(in the rows, 128 means zero)
The same turns and mirrors carry the whole set onto itself, and each row onto the other rows of its family. Which rows share a family with each named row? Give them in list order.
These 16 rows form 4 families of 4 rows each.
Q_927: [158  91  96 109 119 125 113 152  93 153]
Q_837: [100 134 139 109 117 113 129  86 153 117]
Q_708: [100 141 163  99 130 124 126 117 149 110]
Q_739: [ 92 126 162  98 131 124 129 121 149 108]
Q_541: [114 140 144 114 114 123 133  89 161 110]
Q_293: [168  96 122 132 106 118 126 165 108 162]
Q_72: [175  92  92 115 118 123 122 150 110 151]
Q_829: [ 94 129 138 105 119 126 141  95 148 109]
Q_378: [179 101  99 118 116 121 105 147 105 152]
Q_199: [ 95 137 157 103 126 122 143 116 156 116]
Q_147: [104 125 162 108 125 137 132 118 151  97]
Q_4: [ 98 137 141 108 118 123 123  86 144 111]
Q_724: [171 101 124 128 111 120 106 162 102 159]
Q_44: [173  96  95 115 116 135 117 152 101 145]
Q_101: [163 110 118 123 112 105 117 155 104 177]
Q_656: [174 111 124 133 106 118 121 160 109 166]

Which other rows belong to the same family as Q_829? Q_378, Q_199, Q_724
Which other rows belong to the same family as Q_293? Q_708, Q_72, Q_4
Which other rows belong to the same family as Q_656? Q_837, Q_739, Q_44

The same turns and mirrors carry the whole set onto itself, and each row onto the other rows of its family. Which rows share a family with each named row? Give them in list order.
These 32 rows form 4 families of 8 rows each.
Q_185: [175 132 133 160 123 141 135 138 122 141 105 107 120 133 129 137  44 121
 155 163]
Q_473: [108 156 101 115 172 107 142 123 138 107  99 133 145 130 103 104 150 151
 112 111]
Q_805: [144 173 138  93 142 115 102 113 121 119 116  99 134 108 129 116  79 168
 152 106]
Q_536: [136 160 131 101 156 103 104  93 124 134 108 102 142 137 143 137  77 162
 167 100]
Q_550: [128 142 108 165 167  90 140 152 131 134 124 135 116 114 163 144  80 117
 139 102]
Q_953: [145 157 118 143 123 141 115  90  93 125 100  85 148 122  75 110 135 155
 143 154]
Q_662: [108 194 140 164 145 141 128 131 110 158 124 127 148 147 119 157 113 161
 122 156]
Q_633: [151  94  95 123 133 132 135 111 145 143  82  97 142 110 109  77  91 106
 131 113]
Q_128: [114 132 136 150 180  92 148 156 141 141 119 156 137 115 145 139  74 107
 137 120]
Q_387: [106 108  96 158 132 142 161 158 119 130 102 122 140 137  91  97 112 119
 119 173]
Q_81: [143 151 104 122  97 154 114  93 109 126  95  79 134 145  89 107 124 156
 138 148]
Q_836: [152  90 108 129 136 101 124 116 152 122 101  94 109 138 106  84  72 119
 127 128]
Q_564: [109 123 123 136 155 107 147 157 159 141 110 151 119 142 158 135  65 108
 134 116]
Q_626: [105 190 141 155 145 118 128 138 106 126 131 138 129 152 123 167 110 157
 142 156]
Q_753: [133 149 141 157 128 137 123 143 108 159  95  80 119 146 121 138  58 118
 177 156]
Q_862: [140 172 126 120 142  95 122  80 144 126  94 114 130 122 131 129  81 169
 158  94]
Q_261: [146  97 107 125 154 128 128 104 148 118 104 115 135 113 114  69  83 108
 147 102]
Q_233: [111 113  99 187 133 133 158 135 131 148  97 137 135 153 104 128 124  95
 123 163]
Q_586: [151 178 141 118 146 106 101  88 133 137 109 114 128 126 141 148  87 143
 154  93]
Q_611: [122 135  97 119 153 108 139 104 144 107 117 155 152 117 111 108 143 147
  95 113]
Q_234: [119 122 107 173 121 144 155 153 128 134 104 133 130 124  90 107 123 101
 110 167]
Q_6: [151 123 139 162 108 140 119 122 111 162 115 103 127 134 127 140  48 111
 161 156]
Q_563: [110 185 133 153 125 121 133 143 101 149 107 122 136 147 118 175 118 156
 127 166]
Q_24: [ 82 149 106 116 155 105 125 112 129 127 106 132 149 131 103 108 160 142
 120 103]
Q_396: [126 142 132 114 112 158 120  95 119 132  88 102 152 147  68 101 120 146
 137 165]
Q_159: [150  90  96 116 133 108 135 115 142 110  88 108 122 118 114  88  88 103
 152 108]
Q_390: [ 94 152 100 125 155 103 146 125 116 124 101 148 141 138  90 106 141 128
 104  92]
Q_749: [103 192 131 147 144 143 137 130  98 147 111 142 162 126 124 160 128 146
 147 139]
Q_488: [139 164 103 120 108 141 111  90 104 114  99  77 148 126  80 107 109 135
 150 158]
Q_307: [116 119 135 155 170 103 151 158 147 156 113 159 122 136 150 136  91 130
 125 109]
Q_40: [115 110 113 159 135 154 138 169 105 142 120 119 139 141  98 117 119  95
 115 176]
Q_335: [160 130 138 150 122 143 114 124 136 145 111  91 131 123 141 141  63 136
 169 176]

Which other rows belong to the same family as Q_563? Q_185, Q_387, Q_261, Q_586, Q_24, Q_488, Q_307
Which other rows belong to the same family as Q_953? Q_633, Q_564, Q_626, Q_862, Q_390, Q_40, Q_335
Which other rows belong to the same family as Q_6? Q_473, Q_536, Q_662, Q_128, Q_81, Q_234, Q_159

